0: 75,48,51,55,45,76,76,61,52,52,29,79,53,70,39,38,38,19,57,61,56,40,20,40,57,58,62,64,65
1: 33,42,44,43,64,38,34,49,57,55,45,40,25,29,79,41,52,33,43,42,49,52,23,47,49,11,50,56,29
2: 46,35,53,44,60,42,52,64,43,52,73,82,43,75,40,60,56,62,43,24,47,71,77,52,55,58,32,60,39
3: 66,51,38,24,52,57,62,29,56,50,12,56,35,36,27,42,31,45,39,42,23,37,31,67,60,47,65,47,76
4: 50,42,46,47,56,58,69,60,55,63,45,40,45,64,43,60,50,73,76,65,44,44,28,45,43,57,78,53,67
5: 50,64,68,63,47,54,41,38,65,33,33,45,40,9,70,43,62,49,61,78,49,68,35,50,59,38,57,35,52
6: 74,50,56,51,44,80,75,62,51,45,34,63,54,76,50,35,42,17,43,60,48,44,22,38,64,70,63,72,64
7: 47,61,40,66,54,46,66,39,34,35,51,46,53,49,73,49,42,35,47,67,57,38,50,36,60,47,42,71,47
8: 52,60,62,34,42,56,45,38,67,39,46,56,44,62,36,61,68,67,55,43,43,40,70,56,36,47,35,48,46
9: 45,50,60,69,42,44,31,31,54,16,73,41,53,48,61,56,76,43,56,40,49,56,87,73,41,44,21,45,84
10: 63,39,65,37,72,46,36,72,46,55,65,68,48,53,42,67,57,80,49,24,46,44,71,26,44,45,26,72,37
11: 56,38,50,59,38,43,72,52,45,59,65,35,73,56,62,45,35,45,52,42,41,38,57,59,42,48,50,57,71
12: 74,52,26,13,53,57,61,20,55,47,14,49,37,33,39,49,49,53,37,41,30,43,30,79,72,42,64,61,53
13: 70,41,60,28,37,64,59,50,57,47,40,64,54,50,48,42,53,42,56,57,28,41,52,49,54,65,71,42,60

27,32,56,36,46,46,58,67,68,39,31,52,69,28,47,58,47,71,59,55,53,42,59,32,30,43,40,36,46 --> 8 13 4 11 10
41,31,35,55,58,52,69,61,39,74,45,69,57,60,68,66,35,48,50,50,61,29,35,43,35,55,77,66,35 --> 4 11 7 0 13
40,58,58,42,67,50,59,77,46,59,43,55,47,34,45,73,56,78,48,69,74,21,59,31,42,46,56,45,0 --> 10 8 4 7 1
25,66,39,43,56,39,40,50,44,52,64,15,52,41,49,41,52,19,40,67,64,73,41,61,50,62,31,41,53 --> 7 1 11 5 9
24,50,37,59,31,65,58,62,60,64,42,51,60,42,63,31,29,47,54,44,57,55,47,20,31,40,50,45,52 --> 11 7 4 1 13
59,51,70,43,45,63,49,40,87,26,41,24,60,20,56,52,66,55,51,74,55,55,45,78,53,29,64,47,44 --> 5 8 13 1 12
39,40,42,44,50,41,62,66,38,73,54,67,63,67,58,59,36,50,53,56,54,44,33,31,46,54,68,67,40 --> 4 11 7 0 13
53,46,43,60,60,40,42,18,37,44,41,36,43,36,67,37,45,33,40,43,49,75,48,65,58,12,59,56,69 --> 1 7 5 11 12
36,34,38,39,55,43,66,61,35,82,49,58,55,68,56,60,34,45,53,50,60,45,32,48,48,61,70,80,30 --> 4 11 7 0 6
68,31,41,26,74,48,73,4,68,41,38,8,34,54,62,54,63,42,25,47,59,55,34,99,66,25,53,81,23 --> 12 1 3 7 8
19,53,57,34,40,42,58,55,71,67,35,66,62,51,45,44,49,40,54,22,54,58,60,28,50,64,75,59,36 --> 13 8 2 11 4
58,39,45,57,61,61,49,45,62,60,53,24,35,50,47,38,44,54,55,26,37,54,48,53,46,61,44,55,48 --> 11 8 4 13 7
44,59,54,46,41,34,53,40,45,31,42,40,55,65,52,51,61,61,47,77,58,49,51,72,52,48,32,86,42 --> 7 8 11 4 9
45,49,47,51,55,56,60,61,69,44,36,64,50,44,49,65,56,64,52,53,43,24,68,33,56,83,25,36,56 --> 8 13 10 7 4
60,78,54,49,45,49,30,48,74,40,59,52,62,35,38,38,67,82,58,41,53,68,55,64,66,51,68,43,29 --> 8 5 13 2 4
33,34,36,44,65,38,56,59,45,83,46,60,60,73,58,60,35,51,55,51,61,33,30,30,39,49,76,64,28 --> 4 7 11 1 0
47,50,60,55,70,48,36,66,31,52,72,76,45,66,34,49,49,69,48,28,49,67,75,48,47,72,29,55,50 --> 2 10 8 11 9
70,56,40,58,60,54,37,39,45,55,65,58,33,60,32,61,60,64,47,40,49,53,67,77,35,58,31,45,39 --> 8 2 10 9 11
